128 stands for zero in the data rows.
A hidden rule labels the rows of this table. It goes by one to three of the table's principal directions, not those with the most spread.
[ 95 103 160 130 115 132 162 116  83 129  98 160 130 111 101 107 114  90 160 149 125 129 138 128 129  95 132 154 146  89 130 118] J115
[118 135 120  98 146  99 143 123 153 120 121 140 147 142  98 113  97 151 126 140 166 153 163 138 164 121 140 153 136  81 136 132] J799
[138 117 151 128 147 134 139  89 130 126 116 113 104 147 125 130 115  90 165 128 127 127 160 125  98 111 127 145 133 112 154  83] J799
[127 139 136 137 151 118 145  92 137 115 124 108 102 127 137 149 127 126 126 131 125 136 162 129 115 152 132 140 123 125 136  64] J653
[137 123 120 123 145 117 137 120 165 125 124 107 122 158 139 130 119 135 137 124 145 136 148 124 137 146 134 138 142 110 134 112] J289
[107  92 162 131 143 112 188  62 113 118  76  95 119 128 121 165 117 118 134 139 102 105 141 193 217 195 120 186 186  66 130  47] J799
[126 163 138 124 130 111 121 110  90 118 141 129 143  85 106 128 131 139  90 133 115 113 129 147 141 121 113 120 103 155 129 136] J289
[114 130 208  97 140 105 155  68  31 104 101 131 124 104  84 105 104  46 189 138 114  88 193 119 106  66  95 165  91 122 174  91] J115
[125 174 156  91 114 106  94 103  52 110 142 138 168  72  56 132 128 140  94 129 113  84 137 181 177  96  90 132  74 152 145 170] J289
[109 117 163 113 117 126 137 104  85 116 108 129 124 124 105 130 118  97 167 132 120 108 158 125 129 112 116 152 113 112 143 108] J914
[140 106  92 144 173 107 173 122 229 124 117  68  92 193 212 153 121 158 131 118 147 163 148  94 138 230 154 139 178 105 114  52] J653
[132 141  76 152  97 152  88 190 161 146 162 147 140 121 145 124 154 174  85 121 134 148  75 114 111 132 145  82 123 162  93 193] J115
[146 160  99 136 153  97 132 141 168 117 149 104 129 129 156 133 144 167  80 118 145 135 136 125 144 173 129 116 124 155 115 126] J756
[127 111 126 113 121 142 120 145 124 143 127 145 136 132 133 124 117 125 140 131 120 135  99 121 124 112 131 120 132 124 129 147] J653
[122 119 135 124 145 103 160  90 138 117 110  88 126 139 141 143 114 139 125 129 121 119 145 143 178 183 123 152 156 104 126  85] J914
[123 103 155 120 158 100 179  77 139 113  94  83 111 164 143 127 101 100 171 130 134 120 181 119 151 161 124 170 159  85 145  63] J914
[114 102 144 127 110 135 134 116 122 124 107 117 124 152 114 124 120 106 171 125 132 113 150 124 137 125 126 150 141  96 133 124] J336
[136  95  88 126 169 109 171 127 218 133 109  77 113 174 207 183 121 189  97 123 123 156  97 149 208 255 147 145 195  95 105  60] J799
[137 127 111 166  89 183  85 170 115 157 151 169 127 100 126 124 162 122 108 125 107 131  61 133  78  84 136  84 123 167 110 181] J653
[139 161 161  89 113 125  82 110  63 121 142 153 165  99  42 105 117 107 134 127 130  89 147 166 136  40  96 130  77 140 163 192] J756
[132 130 100  74  98 135  72 155 127 144 142 139 189 116  92 156 115 202  79 123 110 112  51 198 231 144 114 115 126 124 118 214] J289
[149  91 133 137 135 133 143 153 162 133 123 105 105 201 181  71 115  63 217 112 159 130 162  27  42  93 134 120 138 131 143 138] J799
[139 112 150 162 118 161 132 153 100 141 125 160 105 123 142 101 155  59 163 125 122 121 116  99  49  69 128 114 125 154 134 137] J799
[149 132  62 136 131 139 101 189 201 149 163 116 128 147 202 145 142 192  81 115 126 162  62  94 116 184 149  77 134 172  95 156] J799
[128 121 140 139 110 150 118 132 103 136 124 151 131 113 104 126 141 108 131 129 118 114 110 153 126  97 123 128 131 127 130 148] J336
[128 118 114 144 102 156 106 145 128 143 131 135 133 114 127 156 151 149 101 123 105 119  76 167 156 148 128 116 142 134 109 148] J799
[148 155  52 108 117 123  73 170 193 144 165 115 179 119 130 174 140 255  16 115 123 136  40 205 244 208 130  94 142 145  90 202] J57
[109 151 129 113 106 132 104 124  87 128 134 158 155  76  78 149 130 162  84 140 109 123 101 181 172 119 121 127 108 128 121 153] J115
[121  96 151 143 151 102 189 100 140 109  91  79 101 161 171 136 129  98 163 122 128 111 169 110 151 192 123 165 165 103 128  57] J57
[ 92 143 122 123 103 117 127 139 108 121 131 154 150 104  92 106 115 149 118 143 144 141 142 115 136 108 137 129 115 113 112 159] J799
[118 152 176  75 116 115 101  85  39 113 128 134 159  87  60 132 105 113 136 133 102  85 144 162 157  81  90 141  75 137 160 146] J799
[129 132 132 151 134 126 144 119 131 125 122 131 121 121 118 124 139 119 119 131 136 128 142 144 129 126 131 137 142 119 126 115] J115
[156 147 131  94 132 134  82 135 116 134 159 128 140 137 125 103 111 113 148 118 127 121 125  91  74  67 113  95  82 171 154 173] J115
[139 154 148 171 119 156 110 111  86 132 146 148 109  87 105 113 155  83 122 130 113 118 132 130  51  63 123 105 102 169 137 128] J653
[140 146  87 113 146  98 124 145 178 124 145  96 147 139 160 147 127 197  75 119 136 137 109 135 186 200 129 116 135 141 109 140] J289
[130  92  95 144 129 150 138 131 187 152 116 114 126 152 156 160 125 167 106 131 116 150  75 165 176 187 150 130 193  92 105 111] J336
[105  90 157 120  99 158 132 140  86 139 102 171 128 129 101 112 118  80 185 138 122 124 120 123 109  73 130 144 134  96 138 142] J289
[148 136  98 133 132 140 104 158 169 139 150 132 123 146 148 124 135 144 120 119 142 149 114 107  93 121 140 103 121 148 124 149] J289
[132 116 194  66 110 120 111 111  40 120 109 151 168 131  50  79  97  55 202 126 133  69 159 141 143  23  84 157  95 111 179 194] J653
[ 97 114 184 133  92 160 129 114  34 134 107 197 132  86  53  87 120  49 182 151 120 116 143 131  75   9 123 143 112 105 149 149] J799
[117 130 155 137  82 164  92 140  60 135 140 162 129 103  95  91 135  73 171 129 115 108 127  87  46  35 118 104  83 160 137 176] J914
[134 136 122 149 128 152 115 131 133 139 142 147 111 117 129 127 136 118 124 132 125 147 119 120  74  98 141 109 120 143 129 121] J289
[115  99  81 146 139 121 166 145 193 142 116 103 128 140 196 166 129 197  75 134 113 160  67 144 201 244 154 126 197 105  81  95] J336
[131 111 167  85  65 179  56 153  34 151 135 185 172 109  52  90 116  71 184 125 104  80  83 139 102   0  96 110  83 144 158 245] J115
[116 126 188 111 125 106 150  84  75 105 101 135 136 142  53  64  99  47 208 135 165  96 227 112 106  34 109 174 113  84 170 138] J799
[119 140 127 137 126 114 139 118 120 122 124 129 140 106 108 132 135 147  95 134 129 121 129 163 171 146 125 138 140 118 116 131] J115
[154 127 146 128 126 147 103 127 123 130 131 137 120 146 101 118 139  87 161 115 139 108 146 141  97  74 117 132 114 132 156 145] J914
[118 125 110 146 123 127 139 128 148 130 125 120 129 124 134 139 134 156 103 132 127 137 117 143 157 164 139 130 153 114 107 121] J57
[145 119 104 165 137 147 132 162 168 139 140 122  94 146 196 135 156 124 127 117 126 149 107  84  69 153 145 100 136 162 112 107] J57
[125  89 121 161 132 148 160 145 164 143 114 131 100 163 173 105 126  95 169 132 140 156 127  79  75 124 155 126 168 109 119 105] J289
[137 110 100 108 139 129 124 140 179 139 126 116 134 159 150 153 116 167 118 124 131 144 101 145 171 172 138 131 154 106 123 127] J336
[105  98 141 149 134 130 178 122 131 127  94 145 108 132 133 129 129 105 148 143 135 145 143 134 134 140 145 159 168  82 122  81] J115
[129 117 112 143 106 149 115 166 132 143 136 144 133 127 142 118 143 130 124 124 124 130  91 115 114 119 134 106 135 143 111 167] J336
[165 163  72  89 122 132  53 167 150 150 180 120 180 101 142 172 138 230  25 112  93 120  17 186 203 175 111  70 107 192 108 210] J57
[142 125 104 154  99 172  88 174 147 153 145 171 134 128 107 115 153 127 119 123 140 139  88 145  97  77 142 103 134 135 120 191] J799
[153 145  61 115 110 156  61 202 176 163 175 164 165 123 134 130 135 202  65 123 132 159  36 143 135 116 145  71 122 161 105 227] J115
[140 151 110 126 138 120 114 142 156 127 152 132 128 144 128  92 117 129 135 127 162 151 157  82  75  90 139 109 107 141 134 153] J799
[133 164 100 154 141 104 131 125 165 114 151  96 120 127 150 125 140 162  89 122 147 141 155 104 117 165 137 112 120 152 110 117] J115
[140 123 107 138 101 163  89 192 135 148 148 167 132 132 136 113 151 123 133 118 134 134  86 107  84  87 135  95 113 157 119 192] J289
[118 107 145 102  98 151 104 135  85 138 122 142 142 120 114 136 119 116 152 127  99 107  93 133 136 108 114 124 114 131 133 154] J57
[149 125  82 118 116 157  80 188 172 156 163 145 138 153 160 111 123 153 127 120 137 159  76  80  77 101 146  77 117 159 118 194] J289
[121 143 161  74 128 112 111  88  76 115 118 134 155 102  62 153 107 136 123 133 112  99 141 193 193 114 100 157  99 109 156 128] J336
[115 106 106 139 144 113 168 129 176 127 109 107 118 149 167 150 125 161 113 133 134 151 124 131 172 204 147 145 174  95 105  85] J57
[137 177 136 140 169  90 147  71 130  98 134  91 108  98 123 171 146 152  73 126 122 121 175 172 156 184 117 145 111 144 136  51] J653
[125 141 195 145 130 137 134  66  54 109 118 130  93 108  87 107 128  34 189 133 118 100 203 107  38  46 110 145  86 139 170  78] J115
[115 100 134  66 100 138 102 152  85 146 120 148 174 117 118 139 101 149 132 132  91 110  55 149 192 126 110 122 124 124 127 185] J57
[136 145 130  87 136 108 111 128 112 123 139 124 153 121 119 125 111 145 118 126 125 118 124 128 150 122 112 122 101 144 140 153] J653
[107 116 158 125 121 131 149 112  84 129 110 153 133 110 101 105 112  93 154 145 124 126 139 125 118  87 127 143 133 106 136 125] J57
[ 97 100 130 207 158 121 226 107 163 120  94 113  61 135 201 129 143  96 142 147 135 174 169  73  74 191 169 150 187  98  99   3] J57
[124 134 117  87  97 129  83 142 110 133 141 133 174 118  92 131 113 168 110 125 118 109  92 155 184 121 113 117 110 132 125 199] J289
[154 120  80  90 123 139  81 166 182 151 148 119 163 154 142 157 120 200  88 114 122 134  53 166 195 167 128 105 143 131 117 188] J914
[123 102 122 158 142 130 165 120 161 131 116 100  96 155 185 125 125 114 150 130 127 147 137  80  94 165 146 128 162 120 116  77] J914
[128 123 116 154 143 127 150 132 161 129 129 119 103 144 166 119 130 122 135 131 140 154 142  87  86 142 147 122 142 129 119  96] J289
Which label does each new row get?
[142 117  82 127 131 131 120 173 186 142 138 119 136 150 175 152 139 181  93 117 129 145  75 135 165 189 140 110 153 136 103 147] J653
[127 135 114 130 129 126 121 134 155 124 135 125 122 144 126 126 126 141 132 126 149 143 150 113 114 128 139 128 121 122 127 127] J115
[102  87 124 158  79 169 130 162 105 151 115 155 131 117 141 118 140 113 144 135 104 128  71 112 115 119 139 113 157 122  99 160] J653
[109  74 200 189 126 157 193  74  93 119  70 131  62 155 116 100 137   0 241 136 134 113 211 102  43  72 135 182 165  72 155  36] J653
[138 136 177  93 122 139  96 104  54 123 136 134 127 117 104 109 111  66 183 123 105  96 148  95  63  48  98 118  66 166 171 139] J57
[157 176  95  81 128 114  62 178 141 127 181 135 162 130 128 111 123 171 102 112 146 131 114  92 107  98 116  81  59 191 135 212] J289
[112 119 117 116  99 138 113 146 110 140 124 147 161 102 106 147 132 166  92 133 107 118  70 179 199 147 124 126 143 117 107 170] J289
[119 158 126 125 114 118 113 130  89 124 146 136 151  82 113 124 132 150  86 134 111 117 109 135 142 124 116 108 103 161 116 159] J289
[125 141 156 158 159 114 165  62 125 107 114  99  87 121 127 146 133 101 134 133 125 129 191 135 105 148 129 155 130 117 142  32] J653
[128 146 156 111 151  85 151  81 104 102 118  91 135 122 114 128 116 121 126 127 128 100 175 140 166 149 104 153 119 125 144  99] J653
[108 102 160 151  91 171 121 124  82 136 115 156 106 124 106 108 132  62 191 134 117 120 139  97  53  60 132 129 118 121 137 127] J653
[153  80 142 140 108 185 108 153 114 160 118 147 119 147 144 127 145  74 170 116  99 107  65 140  96  88 121 114 150 138 139 156] J57
[135 149 178 129 128 151 109  72  57 126 123 158 120  77  54 149 139  84 125 136  99 101 140 204 116  63 107 145 100 130 164 103] J914
[115 133 124 162 128 135 139 100 143 121 127 110  99 124 136 145 136 131 123 132 124 141 151 121 103 152 142 131 134 122 119  77] J289
[119 135 168 116 141 103 149  82  97 103 112 108 116 135 105 113 111  86 173 130 138 109 203 108 110 107 114 158 107 114 156  89] J336
[126 178 159  99 134 101 111 106  61 104 142 141 143  78  83 128 129 122 108 130 121 103 159 144 129  94  99 131  63 162 150 134] J336
[121 191 122 108 156  63 134  96 129  90 146  95 142 104 108 137 120 179  76 129 149 126 191 134 170 169 117 139  88 142 129 107] J799
[102 152 178 120 100 135 110 109  35 113 129 172 131  82  58  96 124  72 165 141 127 109 175 110  69  28 113 134  66 139 152 145] J115
[114 105 160 112 114 130 137 135  94 123 114 139 125 152 122  78 106  65 209 130 144 119 168  59  72  65 123 137 110 118 147 145] J289
[122  99 144 144 151 120 178 100 149 120  94 109  98 157 146 138 125 102 159 130 137 133 165 132 138 160 137 166 167  85 134  59] J289
[128 160 101 153 175  88 162  87 188 103 135  67  93 130 180 176 135 183  74 127 130 156 167 123 145 239 143 134 135 135 111  27] J336
[140 123 117  88  83 173  48 179  96 160 159 169 167 119 105 113 118 134 137 122 106 118  51 120 103  53 117  81  89 166 134 236] J115
[156 158 113 112 124 128  80 144 134 126 155 123 146 124 111 144 147 157  96 110 130 108 114 158 147 125 111 110  95 163 134 173] J914
[117 116 158 130 128 136 141 117  97 125 118 137 107 132 134 105 116  74 182 134 126 129 158  76  61  86 129 131 112 131 144 103] J914
[132 127 132 161 148 119 161 115 139 122 121 108 103 130 161 130 143 113 124 127 126 130 143 115 111 157 132 132 145 136 121  83] J914
[132 167 127  99 123 107  97 149  99 115 153 140 153 104 108 118 131 145 108 122 135 115 135 119 130 106 110 112  73 167 133 174] J289
[126 171 164 103 123 118  98  80  57 109 135 134 145  72  57 155 133 129  99 130 103  89 146 195 161 102  95 140  76 145 152 126] J914
[145  97 155 126 101 192  87 139  86 156 126 164 117 125 116 136 140  72 173 122  92 109  77 143  76  59 118 112 116 145 151 150] J57
[104 133 137  95 100 112 119 135  82 125 122 155 179 101  68 105 110 145 117 139 133 109 120 159 193  99 114 140 123 105 124 194] J799
[118 122 217 139  95 159 120  81  10 119 107 165 117 100  41  77 129   0 218 134 118  75 188 123  44   0  98 150  88 126 177 139] J914
[149 120 139 114 135 137 114 118 135 131 124 123 127 150 112 133 126 111 149 119 132 114 134 152 133 109 119 139 129 118 150 132] J914
[145 154 115 169 144 121 129 123 178 111 148  99  89 164 146  98 141 105 153 116 173 146 206  60  35 110 144 118 109 146 134 105] J115
